Each row is where one point has got to under a steady rotation. How many ticks took it there?
The counts run from 0 to 825.
[ -7,   9,  -8,  33,  12,   7,   3,  -5, -14,  -9,  -6,  33,  -7,   2,   6,
  -2, -41, -40,  25,   3, -13, -18,  12, -13,  11,  -9,  14, -12,   2,   8,
  10,  -2, -11] => 406
[-24,  12, -10,   0, -31,   6,  -7, -16, -17,  -3,  14,  24,   0, -30, -15,
   4,  34,  15,   4,  21, -14, -12,  -1,  11,  -8,  -7, -18, -20,  -8,   1,
  14, -22,   2] => 85
[ 29, -12,   4,  30, -20,   4,   1, -14,   0,  -2,  15, -27, -24,   5, -15,
  18, -20,  23, -22,   2,   2,   1,   1,  -7,  10,  10, -48,  -3,   1,  -2,
  -2,  -6,   8] => 762
[ 20, -25,   8,  15,  29,  16,   2, -19,  -4,   5, -20,   6,  -3,   9,  18,
  23, -16, -16, -26,   7, -31, -21,  27,   4,   9, -10, -14,  17,  23,   3,
   6,  12,   5] => 551
[ -5,  -6,  24,  -6,  -7,  -5,  12,   6,  28, -26,   2,  22,   6,  -9, -11,
  26,  19,  16,  18, -35,  -1,  16, -22, -11, -25, -16,   8,  -5,  -6,  22,
  21, -32,   0] => 557
[ 30,   5,   7,  23, -15,  30,  11,  -5,  -1, -26,  -7,   6,   2, -12,  -7,
  29,  12,  32,  19,  -1,  -6, -14,  19,  12,  21,  -7,  -6, -24,  -9,  -8,
  14,   0,  29] => 488
[  0,   3,  19, -21,   4,  28,  -6,  22,  -9, -27,   0,  24,  25, -29, -10,
  15,   9,  22,   7,  -9,   4,  29, -14,   0, -10,   3,  15,  -8, -17,  -4,
   0,  12, -24] => 590
[ 15,  -1,  17,  14,  15,  17,  -5,  -3,  21,   1,  -6, -19,  13,  19,   2,
  30, -16,  33,  -4, -15, -19,  -4,  -3,  26,  -2,   5,  -2,  28, -10, -17,
  -5,   2,  27] => 456
[ 40,   9,  21, -14,  -6,  25,  -5,  22, -14,   5, -15,   8,  17, -10, -11,
   7,  23,  -2,  -9,   0, -12, -13,  21,  17,  24, -23,   2, -15,  22,   5,
   7,  12,   8] => 770
[-40, -36,   1,  -5,  16, -10,   0, -18, -13, -10,   0,  16,  -4, -36,   1,
   6,   9,   2, -24,  27, -20,  -5,   9, -13, -30, -11, -13,   8,   5,  -4,
   5,  -2, -12] => 117
[ -1, -38,   1, -12,  11,   6,  13,  -4,  -1, -17, -16,  -9,   4, -23,   8,
   5,  42,  35, -28,  22,  13,  15,  12, -12,   0,  -2,  -9,   1,  -3, -21,
  -6,  15,  23] => 580
[-30,  27,  -9, -21,  -9,  10,   8,   1,   1,  -5,  13,  -2,  17, -18,   5,
 -21,  18,  15,  16,  -2,  19,  18, -18,  -7,  -4,  20,  30, -21, -21, -17,
  -9,   1,   6] => 349
[ 15,  -9, -22,  39,  10, -22,   5,  -7,  -2,   6,  -2,   5, -10,  15,  10,
  -6,  -6,   4,  19,  16, -13, -32,  23,  14,  11,  -5,  24,  11,  -6,  -6,
   6,   7,  31] => 458
[  2,  24, -14,   8, -39,  -9,   5, -11,  26,  20,  -5,  -7, -21,   9, -26,
 -16,  29,   1,   3,   5,  12,   2,  -9,   1,  11,   6, -26, -10,  -6,  24,
   5,  -8,   3] => 137
[-19,   0,   1,  -8,  21,   0,  13, -15,  13,  -3, -18,  -7,  11,  13,  22,
  10,  20,  24,   3, -16, -22,   2,   6,  20,  -6,   6,  33,  12,  -3, -28,
  -3,   2,  45] => 612
[-36,  32, -18, -36,  -5, -10,  -7,   0,  -9,  15, -10,  -1,  12, -12,  -1,
 -42,  14, -32,   4,  15,  15,   0,  -6,  -7,  -7,   5,   9,   0,  20,  -1,
  -8,  -4, -14] => 630
[ 17,   0, -12,  13,   8,  -4, -22,  -3, -25,  12,   0,  -3,   5,   1,   4,
  -4, -18, -11, -13,  29, -24, -34,  27,  25,   4,  -7,   1,  23,  10, -13,
  -1,  23,  -3] => 270
[-19,  31,  13,  -4, -28,  -4,  12,  -4,  37,  -7,  -9,  -8, -17,   0, -42,
   7,  10,   7,  17, -18,  -2,   7, -16,  -7, -16,  10, -24,  -1,  -7,  11,
  13, -12,   9] => 138
[  3,   7,   7, -16,   6, -17, -34,  11,  -5,   4,  10,   4,  32,  -3,  -8,
  -3,  -8,  -4,   4,   1,  -9,  -2,  -2,  17, -35,  -9,  14,  36,   5,  -5,
   9,  -9, -31] => 619
[ 31, -14,  -8,  30, -16,  -5,  -1,   0,  11,  21,  -3,  10, -30,  11,  -9,
   6,  26,  13,  -6,  21, -12, -12,  22,  12,  14,   3,  -9,   1, -23,  16,
   1,  14,   8] => 51
[ 27,  -8,   0,  21, -25, -12,   9,  21,  -5,  -7,  13, -21, -22,  15,  -9,
 -18,  -2,  10,  15, -12,  25,   1,  -2,  -4,  28,   2,   7, -23, -14,   6,
  -4,  17,  23] => 291
[ -8,   3,   5,  25,  -8,  -8,   7, -10,  11, -10,  -2, -24, -15,  27,  -4,
   2, -47,   5,  23, -20, -11, -18,  -3,  -5,  -1,  22,  -1,   5,  -8, -24,
 -14,  -3,  24] => 542
[ 19, -10, -12,  -7,  36,  11,  -6,   8,   8,  28,  -3,  -1,  36,  23,  44,
  -3,  -7,  -7, -23,  -3,  11,   2,  -2,  11,   7,   5,  23,  26,  12,   1,
 -13,  -3,  -5] => 748
[  7,  -3,  17,   1,  -1, -27, -25,  20, -18,  -8,  26,  -2,   9,   6, -17,
 -14, -42, -21,  14, -14,  -1,  -3,   6,  -4, -16,  -2,   9,  13,   4,   1,
  -7,   1, -31] => 157
[-15, -40, -19,  25,  -5, -14,   3, -21, -13,  19,  25,  -2, -18,   9,  22,
   0,   4,  14, -21,  16, -22, -19,   6,  13,   3,   1,   1,  -1,  -8, -13,
   1, -10,  24] => 177
[-15,  -9, -23,  -7,  14,  -2,  32,  -9,  30,  11, -19,   3,  -5,  -3,  11,
 -18,  31, -12,  -7,  15,  33,  21, -10, -36,   1,  -2,  -1,  -8, -10,  19,
  -1,   2,   4] => 443
[ -1,   1,  -4,  -2,  32,  14,   4,  18, -14,  -3, -17,  29,   2,   2,  21,
 -15, -19, -28,  11,   4,  -5,   7,  13,  -6,  10,  -5,  44, -10,  -7,   6,
  -7,  29,  -9] => 561
[ 10,   2,  -3, -18,   6,   4,   0,  20,  19,   8,  -5, -22,  12,  -5,  -7,
 -23,  16,  29,  -6,  10,  33,  27,  -8,  -5,   1,  22,   0,  11, -21, -11,
 -26,  20,  -9] => 538
[  0,  21,  28,   4,   0,  25,  -4,   4,  -5, -16, -17, -23, -13,   8, -18,
   9, -55, -14,   9,  -9,  -9,   4,  -2,  -3,   2,  14, -21, -11,   1,  -7,
 -11,  16,  -9] => 353
[ -6,  26,  -3,   1,   6,  -5,  -6,  -9,  40,  20,   6, -10,   4,  19, -14,
   1, -23,  -3,  -6,  -4,  13,  15, -24,  -4, -20,  12, -21,  29,  -1,  24,
  11, -13, -32] => 567
[ 19, -20,  20,  -5,  -9,  27,  -4,  19, -13,  10,  20,  -2,   0,  13,   7,
  22, -26,  -2, -17, -27,  -1,  27,  -9,  10,  19,  14, -15,  -7, -17,  -7,
 -29,  -6, -15] => 719
[ 29,  10,  -3,   7, -24,   2,   5,  29,   1,  19,   1,  13,   6,  12,  -9,
   9,   1, -18,  28, -40,  -3,  -7,   9, -11,  17,   7,  -2,   3, -15,  17,
 -27, -26,   2] => 249
[  7,  15,   6,   1, -13,   0,   3,  20, -20,   7, -12,   7, -12,   9, -12,
 -13,  18,   0,  21,   7, -29, -11,  21,  26,  16,   1,  38, -14, -14, -13,
 -11,  31,  26] => 238
[ -2, -17, -16,  25, -16,   8,   8,  -1,  -3,  16,  33,  18, -18,   7,  20,
   1,  -3,   8,   1,   3,  10,  15,  -1,  -1,  34,  21,  15, -31, -33,   7,
  -5, -12,   7] => 751
[-17, -28, -12, -14,   4,   3,  -8,  -8, -10,   2,   9,   9,  18, -32,  17,
   0,  40,  20, -32,  32,  -8,   9,   3,   1, -15,  -7, -12,   9,  -4, -10,
   7, -16,  -4] => 118
